In the data rows, the value 128 means zero.
Here is a table of points, one per row:
[124 185 138 139  83 142 150 116 142 105 127 145 114 147  89 137 131 142
 104  83 139 167 124 133  93 113 158 100 131 136 151 136 173 116  92 157
 127  98 116 140  68 136 117 133 121 140 120 108 136 176  98 149 109 150
 111 167 138 155 142 150 132 129 122 136 151 133]
[ 87 138 109 159 141 149 116  82 142 120 121 137 124 146 123 144 123 120
 113 121 144 131 137 124  91 107 120 107 148 171 127 166 127 119 165 122
 184 126 137 125 148 104 172 186 117 130 120 125 108 137 110 134 145 113
 146  87 107 156 147 137  75 147 137 154  72 109]
[165 112 148  75 138 108  95 137 114 108 182 129  95 133 124 166 138  83
 133  74 116 114 139 135 114  96 127 162  85 158  96 137  91 101 114 136
 118 123 124 123 137 112  84 119 122 142 126 104 136 132 146 155 116 120
 108 117 114 120 152 119 144 158 111 113  81 118]
[147 103 161 160 144 125 124 135  95 147  95 101 147  80 126 167 144 130
 136 152 134 140 124 127 134 122 153 154 155 113 134  64 102 101 166 136
 130  91 148 144 124 127 111 151 134  93 122  75 147 118 175  92 106 139
 119 134 135 165 166 168 128 111  87 104 127  86]
[109 122 159 170 133 110 115 166 111 128 148 165 140 116 144 136 135 136
 102 135 141 114 150 102 198 132 163 113  84 152 128 164 161 160 112 139
 147  89 116 119 169 159 140 128 110 117 162 116 128 129 117 123 137  89
 129 174 109 155  82 119 126 140 119 113  98 142]
[125  88 151 119 119 143 153 154 142 163 161 135 132  94 112 133  67  73
 137 142 116 141 132 141 140 160 148 124 103 101 158 132 120 110 116 111
 140 146 114 162 123 130 105 142 149 103 150 122 156 118 118 119 109 194
 185 145 150 112 140 129  84 126 148 126 102 137]
[130 142 109 136 141 146  98 104 101 135 159  93  99 165 159 101 168 143
 172 133  93 119 123 138 154 108 125 124 125  99 124 114 137 115 127 148
 133 138 132  94  99 113 137 180 179 157 154 143 128 124 165 112 174 135
  96 177 145 136 149 142 114 168 145 169 116 139]
[121 111  87 151 112 153 129 110 115 150 142 111 168 117  85 134 130  80
 123 121 125 166 158 123 120 129 120 115 104  96 117 121 140 128 140  99
 160 111 139 106 124  90 162 114 112 143  98 162 102 140 131 103 128 118
  60  99  94 139 118  94 167 175 129 131 156 173]
[155 118 135 128 103 128 116 165 159 138  67 133  67 116 101 122 107 127
 126 178 139 129 132 106 125 106 149 210 113 118 141 107 103 106 131 119
 139 183 156 101 137 161 102 136 119 117 105 127 117 136 166 132 146  95
 124 125 161 141 134 139 115 155 148 151 134 143]
[122 142 146 151 139 129 133 123 113 112 142 136 111 128 132 156 114 111
 131 101 127 152 124 123 142  98  96 152 144 131 146 102 114 164 131 175
 102 183 154 172 103  86 160 102 130  87 122 147 111 136 151 134 104 143
 156 137  80 162  75 158  87 113 164 165 176 128]
[126  89 129 131 106 115  99 151 149 104 110 131 176 145 142 134 128 117
 172  98  98 126 121  97 134 148 154 131 132 162 137 147  91 158 119 148
 163 134 116 137  82 146 111 111 151 165  95 119 143 118 176 109 169 101
 138 127 102 122 165 116 123  95 168  82 136 142]
[141 140 109 106 137 132 135 153 133 115 128 109 106 102 131 156 140 127
 118 128 161 137 114 136 156 133 122 131 124 126 156 207 157 138 182 130
 105 146 123  78 120 125 114 156 182 121 148 157 113 126 116  89  78 131
 142  93 146  87 131 126 124 126  98  77 165 155]
[146 136 114 121 123 113  96 126 104 130 156 120 115 133 158 162  96 107
 119 159 109  91 190 159 130 167 127 103 140 151 147 138 162 127 146  79
 106 155 135 129 139 120 132 105  92 130  76 123 117 141 175 149 131 109
 143 165 141  99 143 137 121 133  99 111 152  91]
[ 97  97 123 102 117 126 131 147 135 156 120 113 101 105  88 111 178 107
 171 101 154 108 137 142 133 112 137 120 170  88 130 151  91 161 148 130
 100 133 116 126 118 158 167  84 114 143 124 140 136 138 123 151 152 109
 155 168 146 132 148 132 105 132  90 123  84  91]
[109  98  85 100 111 121 119 154 125  80 107 142 171 126 166 132 111 123
 129 137 154 107 141 138  96 115 118 151 142  91 141 118 165 104  56 122
 149  76 142 115 151 131 136 124 136 100 153 153 168 133 101 104 123 103
 147 124 125 114 114 111  88 115 105 138 142  80]
[113 129 119 123 139 125 129 119 152 123 133 147 127  98 134 120 152 160
 135 178 150 108 146 139 124 129  89 116 124 170 101 101 145 194  95  79
 128 127 129 125  97 129  64 102 168  90 129  88 109  93  85 132 145 131
 120 134 111 117 135 159 135 159  94 116 130 151]
[166 164 114 102 154 132 105  99 168 128  92 127 154 121 140 139  96 132
 104 155 115 163 124 150 119 106 114 127 153 137  92 144 119 139 140 174
 112 107 124 154 137 117 159 108  82 129 155 117 171 154 107 109 115 140
 166 142 142 126 118 115 171 193 168 136 127 147]
[143 143  86 138 109  76 130 134 188 148 161 125 113 178 141 130 166 136
 149 123 149 127 165 153 159 146 128 134 113 116  80 128 102 110 111 157
 140 133 100 128 166 119 118 155 105 123 126 141 151  86  91 107  82 130
 127 109 123 111 132 141 135 101 110 133 168 110]
[ 79 115  75 137 168 127 162 114 115 139 136 118  80 124 146 136 101 163
 126 101 122 135 119 102 113 157 122 177 163  94 136 138 167 123 130 111
  95 120 117 161 116 151 151 146 125 156 125  91 117 150 121 136 147 153
 104 119  84 107 105 132 183 142 155 132 146 148]
[103 144 126 109 107 126 133 113 133  88 108  74 116 123 148 139  91 159
 116 118 108 167 125 116 141 143 133  53 120  97 117  93 109 109 137 148
 102 110 166 100 107 115 121 125  81 110 143 109 100 109  81 167 152 126
 144 104 134 130 111 107 147  99 154 143 114 150]
[126 148 148  97 171 131 109  97 134 159 104 134 126 150  91 115 114 143
 160  95 136 160 117 144 114 133 141 140 122 119 138  81 179 141 129 118
 165 172 111  91 130 146 165  97 122 147 166 114  90 126 141 114 107 109
  89 113 145 116 139 144 101  76 190  99  97  90]
[170 138 153 144 119 132 175 143 153 130 171 103 167 132 143 106 157 123
 106 144 117  93 118  96 104 146 142 129 131 165 108 101 148 106 102 118
  59 168 118 106 147 123 171 114 172 101 121 128 158 135 113 118 137  97
 149 114 109 146 132  86 146 103 127 117 102 156]
[164 100 109 152 106 147 136 128  99 142 139 166 112 162 126 143 128 142
 144 160 147 119  70  98 109 122  91 104 144 110 140 169 121 100 166 101
 151 145 101 180 149 110  99  83 131 127 160 146 149  91 106 153 132  82
 115 160 123 146 145 125 138 108 134 101 116 136]
[113 160 158 115 142 110 122 125 129 122 111 104 122 111 137  94 104 135
 111 105 110 135 113 107 121 126 106 110 134 138 145  90 112 104 105 127
 113 108  61 165 164 124 134 146 103 116 102 203  88 116 132 101 165 150
 129  93 141 169 107 145 108 157 115  86 131 147]
[135 118 148 151 132 143 116  85 153 108  93 108 131 124 117 125 113 119
 120 129 152 112 118  93 145 116 148 100 152 107 140 127  89 132  82 113
 151 145 111 113 144 134 125 131 157 115 150 130 110 144 203 168 109 162
 112 127 136  71 114 120 184 133 108 172 121  94]
[143 131 154 129 122 162 176 116  89 108 113 157 123 121 100 147 128 156
 150 136 100 117 146 156 153 143 143 140 107 156 113 135 125 159 117 130
  84  89 145 151 147 125 112 141 171 170  76 169 150  91  81 126 119 109
 128 130 131  95 112 106 137  98 158 144 118 120]
[109 168 164 134 124 110 117 120 139 124 105 144 145 140 145 121 130 111
 105 124  95 102 102 118 115 131  73 140  98 127 101 110 117 106 195 127
 162 100 104 122  99 185 174 137 132 139 133 113 128 135 105 156 123 154
  99 136 133 109 120  91 118 123 116 162 178 147]
[154 131 125 107 154 136 167 161 101 143 136 143 134 120 102 112 167 154
 132 130 122  87 127 161 144 112 115  89 109 154 134 139 143 127 125 137
 155 122 167 134 156 129 105 104  97 151 142 112 118 149 133  95 175 162
 175  85 124 151 132 119 141  80  90 149 155 137]
[130 107 124 129 121 126 124  90  94 129 172 151 151 128 161  45 179 116
 102 134 122 168 117 131 113 132 127 164 150 121 136 135 145 161 143 100
 131 143 149 125 140 136  70 148 105 139 107 111 150 104 120 149 109 130
 152 124 175 124  91  95 142  98 114 121 124 118]
[ 89 120 134 126 124 118 128 171 112 158 104 139 174 155 130  76 104 165
  94 147 144 106  91 156 107 157 149 120 122 136 127 144  84 121 119 149
  86 123 171 115  99 101 122 129 122 137 130 150 106 156 154 155  96 159
  74 110 135 129 139 176 121 148 141 135 121 120]
These points spread out most along one direction. Take the direction at right angles to it along which they spread out most. Then take the direction at right angles to both along which they spread out most. Go by this last direction. For each point below, how far along it does it lie, from 0 to 99? The average is 50, and the first point in the table lies past the average. One standard deviation of the points above along it is 16.
[ 87 138 109 159 141 149 116  82 142 120 121 137 124 146 123 144 123 120
 113 121 144 131 137 124  91 107 120 107 148 171 127 166 127 119 165 122
 184 126 137 125 148 104 172 186 117 130 120 125 108 137 110 134 145 113
 146  87 107 156 147 137  75 147 137 154  72 109] 34
[ 97  97 123 102 117 126 131 147 135 156 120 113 101 105  88 111 178 107
 171 101 154 108 137 142 133 112 137 120 170  88 130 151  91 161 148 130
 100 133 116 126 118 158 167  84 114 143 124 140 136 138 123 151 152 109
 155 168 146 132 148 132 105 132  90 123  84  91] 40
[113 129 119 123 139 125 129 119 152 123 133 147 127  98 134 120 152 160
 135 178 150 108 146 139 124 129  89 116 124 170 101 101 145 194  95  79
 128 127 129 125  97 129  64 102 168  90 129  88 109  93  85 132 145 131
 120 134 111 117 135 159 135 159  94 116 130 151] 50
[147 103 161 160 144 125 124 135  95 147  95 101 147  80 126 167 144 130
 136 152 134 140 124 127 134 122 153 154 155 113 134  64 102 101 166 136
 130  91 148 144 124 127 111 151 134  93 122  75 147 118 175  92 106 139
 119 134 135 165 166 168 128 111  87 104 127  86] 78
[121 111  87 151 112 153 129 110 115 150 142 111 168 117  85 134 130  80
 123 121 125 166 158 123 120 129 120 115 104  96 117 121 140 128 140  99
 160 111 139 106 124  90 162 114 112 143  98 162 102 140 131 103 128 118
  60  99  94 139 118  94 167 175 129 131 156 173] 24
[124 185 138 139  83 142 150 116 142 105 127 145 114 147  89 137 131 142
 104  83 139 167 124 133  93 113 158 100 131 136 151 136 173 116  92 157
 127  98 116 140  68 136 117 133 121 140 120 108 136 176  98 149 109 150
 111 167 138 155 142 150 132 129 122 136 151 133] 55
[126 148 148  97 171 131 109  97 134 159 104 134 126 150  91 115 114 143
 160  95 136 160 117 144 114 133 141 140 122 119 138  81 179 141 129 118
 165 172 111  91 130 146 165  97 122 147 166 114  90 126 141 114 107 109
  89 113 145 116 139 144 101  76 190  99  97  90] 30
[166 164 114 102 154 132 105  99 168 128  92 127 154 121 140 139  96 132
 104 155 115 163 124 150 119 106 114 127 153 137  92 144 119 139 140 174
 112 107 124 154 137 117 159 108  82 129 155 117 171 154 107 109 115 140
 166 142 142 126 118 115 171 193 168 136 127 147] 68
[ 79 115  75 137 168 127 162 114 115 139 136 118  80 124 146 136 101 163
 126 101 122 135 119 102 113 157 122 177 163  94 136 138 167 123 130 111
  95 120 117 161 116 151 151 146 125 156 125  91 117 150 121 136 147 153
 104 119  84 107 105 132 183 142 155 132 146 148] 35
[141 140 109 106 137 132 135 153 133 115 128 109 106 102 131 156 140 127
 118 128 161 137 114 136 156 133 122 131 124 126 156 207 157 138 182 130
 105 146 123  78 120 125 114 156 182 121 148 157 113 126 116  89  78 131
 142  93 146  87 131 126 124 126  98  77 165 155] 44
[103 144 126 109 107 126 133 113 133  88 108  74 116 123 148 139  91 159
 116 118 108 167 125 116 141 143 133  53 120  97 117  93 109 109 137 148
 102 110 166 100 107 115 121 125  81 110 143 109 100 109  81 167 152 126
 144 104 134 130 111 107 147  99 154 143 114 150] 67
[164 100 109 152 106 147 136 128  99 142 139 166 112 162 126 143 128 142
 144 160 147 119  70  98 109 122  91 104 144 110 140 169 121 100 166 101
 151 145 101 180 149 110  99  83 131 127 160 146 149  91 106 153 132  82
 115 160 123 146 145 125 138 108 134 101 116 136] 31
